One turn sends every row of this set to another row. A few are shown first. Where does it send the rows asked after them?
nomip: [ -2 -20  10  18   6  19  24  -1  -5  20   4   9  -1  -6   6  -6  -1   9
   1  10   0  -7   5  22]
riz: [ -5 -19  15  13  -4   1  23  10  -5   5  -5   6   3   6   2 -12   3   3
   8  -7   8   3  10  -6]
puvem: [ -5 -19  -2   6  14  16  12   1 -12   7  -3  15  -5   9   6  -7  -1  17
   0   4   3   1   4  20]
rusa: [-8 -4  6  8  1 14 19 -3  5 12 -4 13 16  4  8 -7  1  5  2 -6  5  6 -9 10]
fip: [-15  -1   7  17  15  14  15   6  -1  10  13  11  -1  -5   0  -4   2  16
  -2 -11   9  -7   4  -3]
kad: [-1 -5  8 21 12  4 20 12 22  5  1 -4 -1  0 14 -2 -1 12  0 -9  0 -4  7 15]
soful: [  6   2 -10   8   3   5  17   1 -10   8  -7   1  -5  -1   7 -14   3  20
   9   2   3  -6   7   2]
vofup: [-3 -7  5 18  0 -5 19  6  5  0  5 25  3 -5 11 -7 -2  1  1  7 11 -5 -4 16]
Roro: [ 11  -7   1  26   3  -5  20  -5   3   8   0  12 -10   7   3   1  -3   6
  12 -10  -3   1   6   7]
favo: [  4  -8  12  13  10  -4  29   2  -2   4 -15  22   3   2   7  -4   2  15
  -9   0  14  -3  18  10]
Kosub: [  4  -1   8  -4   3  12  19  -2   8  13   5   6 -14  -1   4  -6  -7   6
   8  -4  19 -12  12   5]
batil: [-12 -11 -12  10   7   5  28   6  -1   7  -4   5  -9  -1   1 -14  13  10
   3 -17  21  -2   9  22]
Zolad: [ -2  -3  -4   8   6   3  32   3   1   4   3   0  14  -4   1 -21   2   9
  -2   8  18  -8   0  19]
gog: [  4 -20   6  15  23  -4  21   7   9  -5  -1   4  -1   2   8  -4   6   7
  -1  -9  13  -5   8  25]
regel: [ -7 -17   3   5  12   6  30  -1  17   9   6  12   8  -4  -9   8  -4  12
   8 -10  11   1  13  14]
fabu: [ -6 -10   3  16   6   2   9  -3   2  11   3  11  14   2   4  -5  -9  26
   5   2   7 -11  19  12]
vur: [ 11 -20  -7   5  -3   3  19  -1  14   6  -5  11  -7  -5   0  -3  14  11
   3  -6   3  -3   7   4]
kep: [ 1  7 13 17  2 12 32  0 -3  9 -6 11 -7 -6 -2  0 11  0  6 -5 17  0  7 20]
kobi: [-12 -19  12  14   4  -6   5  -2  -7   3  -7  10  -3   6   2  -6   0   5
   0 -15  10  -5  11  10]
biso: [ 2 -6  6 14 -3  3 18 -3 10 22  6 -5  9  4 -5 -4  4 11  3 -4 16  2 15 25]
zote: [ -3  -3  -5   8   7  12  12  -3  -2   1   7  -2  -7  11   7  -7  -3   5
   9   1  24 -14   7  19]
kisu: [  7 -16  -4  21   5  23  19   7  -1   2  12   4  -2  -8  -4  -4  -8   6
   9  -6  13  -3   4   4]
zim: [ -9  -7  -8  20   6   6  35   1  12  11   1  20  -5   2  -1 -21   4   6
   9  -3  11   3  17  16]
nima: [  4 -11   1  19   8   0  26   4   4   5   2   0  -5 -12  -6  -9   2  17
 -13 -14  15 -17  11   8]
Ranur: [ 3 -3 -1 16 17 10 31  3 -9 10 -2  2 -3  3  5  0 -1  2  2  5 14 11 19  5]

favo turns into fabu
regel turns into Roro
kobi turns into puvem
And these:
nomip turns into Kosub
biso turns into vur

One turn sends every row of this set to another row. A few are shown first. Where does it send the rows asked after them?
Vozib: [  8 -17  -5  -1 -11  -1   2 -15  24  11  17   6  -4 -14  -4 -12   0  18
   0   9  -6  -2 -11 -15 -20  -4  -8   3   3   5  -3 -12   9   4   3]
Kul: [  7 -11   9   4  -8  -5  12 -14   2  12  10  -1  -7   1 -20  -8   0   5
  -1  23  15 -21 -11 -31  -2   0  -8  -3   3  11 -12 -11  13 -10  -6]
mibo: [  6 -17  10  -1  -7  -8  10 -12   2   9  13   1  -1  -1 -12  -5   8   8
   2  22  16 -20  -7 -31  -3   3  -9  -4   9   5 -18 -15  12  -7   3]
vavu: [  6 -21   3   5  -9  -8  11 -15   1   2   8   0   2  -1   1  -8  -1   8
  10   8  19 -13  -5  20  -4   5  -9  -2   7  14  -8  -4  12 -12   8]
Vuv: [ 13 -15  10   2  -5  -8  11 -10  -2   6  11   0   3   3 -16 -10   0   2
   3  24  10 -24  -9 -26   2  -3 -14  -3   5   5 -13 -11   6  -7   4]
nosu: [  3   1  12   3 -12  -5   7 -17   7   0  13   0  -9 -26   9 -11   6  12
  -4  21  -1 -18 -17  11  -7   5  -7  -4  13   5 -16   5  17   0   1]
lov: [  6   3  11   3 -12  -2  11 -19   4   1   9  -2 -11 -24   7  -6  12  12
  -2  21   1 -19 -17  12  -6   5  -4  -2   9  10 -12   7  15   0  -6]
dal: [  7 -13   3   6  -7 -14  12 -18   7   6   5   5   5  -6   2   2   9  -7
  -4   8   2  -4  -7 -19  13   8  -4  -5   0  16  -1   3   6  -5 -14]
Pel: [ -1  -7   7   6 -11  -7   6 -13   6  12  12   2  -4 -10   4  -5  -2   2
  -8   3  -1   5 -14 -25   8   3  -9  -4   6   5  -4  10  14 -10 -14]
kimug: [ 10 -13  11   1  -7  -1  10  -6  -5  10  12  -6  -1   1 -18  -5   0   9
   4  21  12 -15 -12 -26   0  -6 -15  -4  10   2 -17  -4  11 -10  -2]
Dokar: [  7   3  11   7 -10  -6  10 -20   6   0  10   1 -11 -22   7 -17   3   6
  -5  24  -5 -25 -17  12  -6   3  -7   0   5  10  -8   5  11   0  -3]
zesof: [ 17 -15  -7   1  -7  -1   8 -17  20   9  10   5  -1  -7 -11  -9   5  12
   4  12  -5  -8 -11  -9 -15  -6  -5   5  -6  16   6 -10   2   6  -4]
mefa: [ 13 -11  -6   1  -9   0   1 -12  21   9  11  -1  -5  -7 -18  -6  -7  18
  -2   7  -1   3 -19  -7 -15  -8  -8  -4   3  11  -2  -2  10   0  -3]
Pon: [  2 -19   6   7 -11  -3   8 -11  -2   5  14  -2  -2  -4   3 -18 -13  10
   9   8  11  -9  -7  17  -6  -1 -16   1   9   4  -8   2  14 -15   9]
Goliv: [  4  -4  10   5 -12  -7  11 -19   9  -2  11   1  -6 -25   9 -12   7   5
  -3  27  -5 -24 -13  13  -5   4  -7  -3   7   6 -15   3  15   1  -1]
Buvo: [ -1 -22   0   7 -11  -7  16 -22   7   6   9   5  -4  -5   4 -12   4   4
   8  13  17 -19   1  13  -8   8  -4   3   0  18  -5 -10  16 -12   1]
Pafuf: [ -3 -13   5  10 -13   3  11 -15   0  12  14  -2 -12  -5   2 -23 -12  11
   7   9  10 -11  -8   9 -10  -2 -12   8   2   8  -2   3  17 -17  -3]
mef: [ -3 -14   4   7 -10 -12  11 -19  12  10  13   9   0 -12  11 -10   4  -6
  -7  10  -5  -5  -5 -27   6   7  -7   0   0   7  -3   0  11  -5 -12]
luraz: [ -7 -17   2   8 -15   1  15 -21   5  13  13   2 -13  -9   6 -16   1  10
   8  11  15 -13  -2   6 -13   5  -4   9   1  13  -5  -5  20 -15  -6]
dimad: [  9   4  10   6 -10  -7  10 -18   6  -2   7  -2 -10 -20   1  -9   3   7
  -5  22   0 -21 -20  16  -3   4  -6  -5   8  13 -10   8  14  -1  -4]
desez: [  3 -17  10   4  -9  -2  11 -10   2  11  16  -1  -4  -3 -15 -13  -4   4
   1  27   7 -20  -8 -31  -3  -5 -14  -3   6   0 -18  -9  15 -10  -3]
Lenep: [  4 -20   5   3  -9 -14   8 -11   7   2  10   4  12  -9   7   3   4  -5
  -3   8  -1   1  -7 -16  13   5 -11 -11   8   3 -12   5  10  -5  -4]
vafe: [  6 -12   6   9  -7 -13   6 -12   7   5  10   2   6  -5   1  -9 -12  -8
  -8   9  -7  -1 -12 -16  13   0 -14  -8   4   4  -4  10   8  -8  -7]
vor: [ 14 -23  -8   2  -8  -2   4 -12  24   3  12   2   6  -9 -14  -8  -7   7
   2  16  -9  -4 -11  -2 -12 -11 -13  -5   0   6  -6  -6   8   4   3]
pugov: [ 14 -22  -8  -4 -10   2   7 -12  19   5  11   0   5 -11 -10   3  11  16
   8  11  -2   0  -9  -4 -13  -7  -7  -2   3   9  -7  -6   7   5  -2]

Pafuf turns into vavu
Kul turns into kimug
And these:
mef turns into vafe
Goliv turns into Dokar
pugov turns into Vozib

One turn sends every row of this set to another row. A few are shown first. Where does it send the rows asked after them?
roka: [  3   6 -18   5  -2 -15   0  -6 -16   7   5   2  10]
zuzis: [  1   3 -15   9   2  -9  -1  11  -8  12  -3  15  -2]
davet: [ -9   0 -10  -3  14  -9  -7   5   1   1  -3   6  -5]
kug: [-7  9 -5 -1 12 -3 -5  5  6  1 -3  6 -4]
Lado: [ -6 -10   2   4   0   2  -2  -4 -19  -4   2  18   4]
pedat: [-8  0 -9 -3 16 -8 -7  4  3  0 -2  5 -4]
gozil: [  0   9   6   4   3  -4 -17   4 -17   0   9  13  -1]
Kofuf: [  1   4  -2   7   2  -7 -18   6 -18   1  10  14   0]
sefi: [  9  18  -2  -7  -6   2   2  -3  -8   4 -12   8   5]
gira: [ -1   4 -10   8 -13  -4  -5  -8 -23   7  -8  11   9]
fene: [ 13   3  -2  -3  -2  -4 -16  -6 -21   1   3   1  13]
Lal: [ 15   9  -4   1  -6  -2 -15  -3 -18   3   2   2  12]
zovem: [ 2 13  2  1  2  0  6 -4 -6 -5 11 10  5]
Belip: [ -2  15  -9 -11   7  -9  -7  -6  -1   2 -10  -4   2]
vili: [  6  -3   2   8   1  -2 -18   1 -22   8   3   7   9]
reze: [ -1   0  -4  -8   3   1  -8  -8  -7   6 -21  -2   9]
les: [ -3  14  -8 -13   6  -8  -6  -7  -1   0 -11  -3   1]
Biba: [ -8 -10  -1   1  11   3  -8   2  -4   6 -14   7   2]
Zamip: [ -2   2  -5  -7   3   1 -10  -8  -8   7 -22  -1   8]
tav: [ 0 11  0  4  1 -3  6 -3 -7 -4 14 10  1]
dadod: [  7   4   6  10  -2   2 -16   2 -19   9   2   7   8]
Fose: [ -2   9 -18  -9   7 -13  -9  -4  -2   3  -9  -3   2]
Binor: [-8 10 -4 -2 11 -4 -5  5  5  1 -4  6 -6]
banu: [ -4   1   2   0  -6  -3  -4 -14 -27   4  -8   7   9]
Sazom: [ -5  -2  -4   5   5   7  -8   5   1   7 -15  11   2]
radi: [  0   2 -13  -3  -1  -1 -11  -4  -6   9 -22   2   9]
Sul: [ -6   2  12  -6  14  -5   1  -1 -14   5  -4   9  -2]
kavit: [  0  14   4  -3   3  -8   3 -13 -18   4   3  -2  10]
Rop: [  9  12  -8  -2  -3  -9 -17   0 -15  -5  10   8   3]
zenoz: [  4   7  11  -3   4   6   4  -3 -11   8 -11   7   6]
ganad: [ -3   2  -2  11  -8   6  -1   0 -12  -1   1  21   3]
gumi: [  0  15  -1  -2  -2 -10   3 -13 -18   2   4  -2   7]
zif: [  3  20 -13  -1  -4  -8   0   4  -6   5  -5  14  -4]
niz: [ -4  -1  -3 -15  12 -15  -3  -5 -18  -2  -3   8  -2]
biv: [ -3   8  -2   8  -8   6  -1   0 -10  -1  -1  23   4]
Vifez: [ -8   1   4  -1  -1  -6  -5 -14 -27   5  -7   8   9]
nol: [  1  -5 -13   1   5 -10   1  -2 -11  -5  13  11   6]
fak: [  2   7 -16   2  -4 -16   0  -9 -19   4   6   0   7]
mefu: [  6  -9 -14 -12   4 -11  -4  -5 -18   1  -8   6   7]
Ven: [ -7 -11  -2   0   2  -2  -5  -5 -20  -5   1  19   5]
lesag: [ -2   8 -19 -10   5 -12  -8  -3  -2   1 -10  -2   1]
bazif: [ -7  -9  -1   1  10   4  -9   2  -3   5 -14   9   3]
kibas: [  2   1 -13  -2  -2   0  -9  -4  -4   9 -21   1   8]
bila: [  6 -12 -16   3   3  -6  -2   4 -13  11  -8  10   7]
goz: [ -2   8 -11  10 -12  -5  -5  -5 -20  10  -8  13   9]
Sapi: [ -1  -2  -9   2   6 -10   3  -2 -12  -5  15   9   2]
ved: [ -5  -1  -3   6   5   6  -7   5   1   9 -15   9   1]
fil: [  7  11  -1  -7   1  -8 -16  -3 -17  -7  10   6   3]

Rop turns into gozil
banu turns into fak
And these:
kavit turns into nol
les turns into davet
bazif turns into radi
mefu turns into zif

One turn sends every row of this set to another row. A few are shown first. Where does it send the rows asked after them?
Bot: [ -6   9   2 -18   2  18   0   6  15   9   1  -6   1  -8  18   5  -4  -3
  -1   3  -4  17  13  -8]
gode: [ 17  -1   4  -9  18  -6 -12  -6   0   6  -6  -8  -5   1  15 -13   7   2
   7  -2  -1  -5  -5  -5]
bero: [  3  -3  -4  -7   6  -1  -4  -1  -1  -4   3  -5  -7 -14  17  -5   7 -14
 -12  -8  -5  -4  20  -7]
vogu: [ 15   7   4   1  -2  -1  -9   2  12   8   1 -13  -3  -8   1 -10   1  -3
   9  18  -6   1  -2  -3]
duz: [ 20  16  11  -3  13   6  -4  -1   4  10   7  -7  -5   5   2 -16   5  -7
  -1  -2   7   0   3  -1]
tade: [ -2   8   0 -22   1   7  -1   9  11  14   0  -9  -1 -12  15   8   4  -2
  -2   3  -7  17  10  -7]
gepev: [ -1  -8   0  -8   5   3   1  -1  -2  -4   6   0  -7 -13  15  -7   3 -13
  -9  -9 -10   0  19  -5]
Sez: [ -1  -9  -3 -24   7  11  -2   7   2   2   7  -6   4   1   8 -16   9 -10
   9   2   7  16  18  -3]
vudim: [ 17   7   6   2   8   5 -13   1  13   7  -4 -12  -5   1   6 -13  -2  -2
   4  14  -5   4  -7  -4]
zol: [ -1 -10  -1 -22   1  12  -6   4   2  -3   4  -6   2   4  10 -21   6 -11
   7  -1   6  13  18  -3]
Gufat: [ 18  15   5  -1   5   6  -1  -5   5  13   7  -2   3  -1   4 -13   7 -10
  -1  -2  12  -5   4   4]
Rakib: [  4  -4   0  -9   8   0  -5   0  -1  -5  10  -7 -12 -13  14  -3   5 -13
  -7  -9  -4  -4  21  -8]
puvop: [ -7  -6  -8 -12   8   4  -9  -2   9  -4   2   0   0  -9  15  -3 -20  -5
  -4   8   0  11   8   5]
dud: [ 21  11   8 -13  16  -5  -2  -3   6  14   1   1  -6  -5   8  -6  -6  10
  -3   0   3   8  -5  -1]
veka: [ 18   8  -2 -16  12  -3  -3  -4   6  17  -1   2 -12 -12   6  -3   2  12
   4  -4   3   1  -4  -1]
paveb: [  2  -3   2 -15   7   5  -2   1  -2  -6   8   0 -10 -12  15  -6   4 -10
  -6 -11  -7   0  24  -7]
vol: [  0  -7  -4 -22   4  12  -6   2   1   4   0  -3   0   8   7 -19  10 -11
   6  -4  10  14  13  -3]
Busu: [ -5   8   2 -18   3  11   0   8  16  13  -1  -8  -7  -9  14   7   1   0
  -1   2  -7  18   8 -10]
kare: [  1  -7 -12  -8   5   4 -10  -2   8  -1   3   1   0  -9  10  -4 -20  -6
  -7  11   5  13   5   4]
tedi: [  6   1   1 -10  19  -8  -7  -5   5   7  -7  -5  -7  -2   9  -9  11  -1
  16   2   0  -9  -2  -3]
Pud: [ -2  -9  -9  -6   6   3  -6  -2  11  -3   0   5  -1  -7   7  -6 -17 -11
  -9  12   5  13   6   1]
pafan: [ 19   6   3 -14  12  -3   3  -4  12  15  -5  12  -6  -9   6  -9   0   9
   0   2   3   6  -3   2]
Zalu: [ -7 -11  -7 -10  10   5  -4   1  12  -3   6   2   1  -8  11  -5 -16 -10
  -5  10   3  12   6   6]
pokur: [ 19  13   3  -7   8  10   1  -3   8  17   9  -3  -9  -1  -2 -11   4  -3
   4  -4  16   1   1   0]
zabi: [ 15   5  -2   4   0   7  -8  -3  16   9   0 -13 -10  -3  -1 -17  -1  -5
   6  10   4   1  -5  -2]
dufa: [ -2  -7  -1 -24   6  10  -4   4   1   4   5  -2   1   7   3 -13   9 -13
   8   0  11  15  13  -2]
Zuri: [ 12  -1  -8  -4  10  -6 -13  -6   6   7  -7 -12 -11  -7   9 -12   6   2
   9  -1  -3  -9  -5  -2]
tez: [ -6   8  -2 -16   3  13   2   6   9  12   1  -8   3 -12  18   5   1  -2
  -1   2  -8  17  14  -9]

vogu turns into tedi
vol turns into kare
And these:
Pud turns into bero
Zalu turns into gepev
vudim turns into gode
paveb turns into Bot
veka turns into pokur

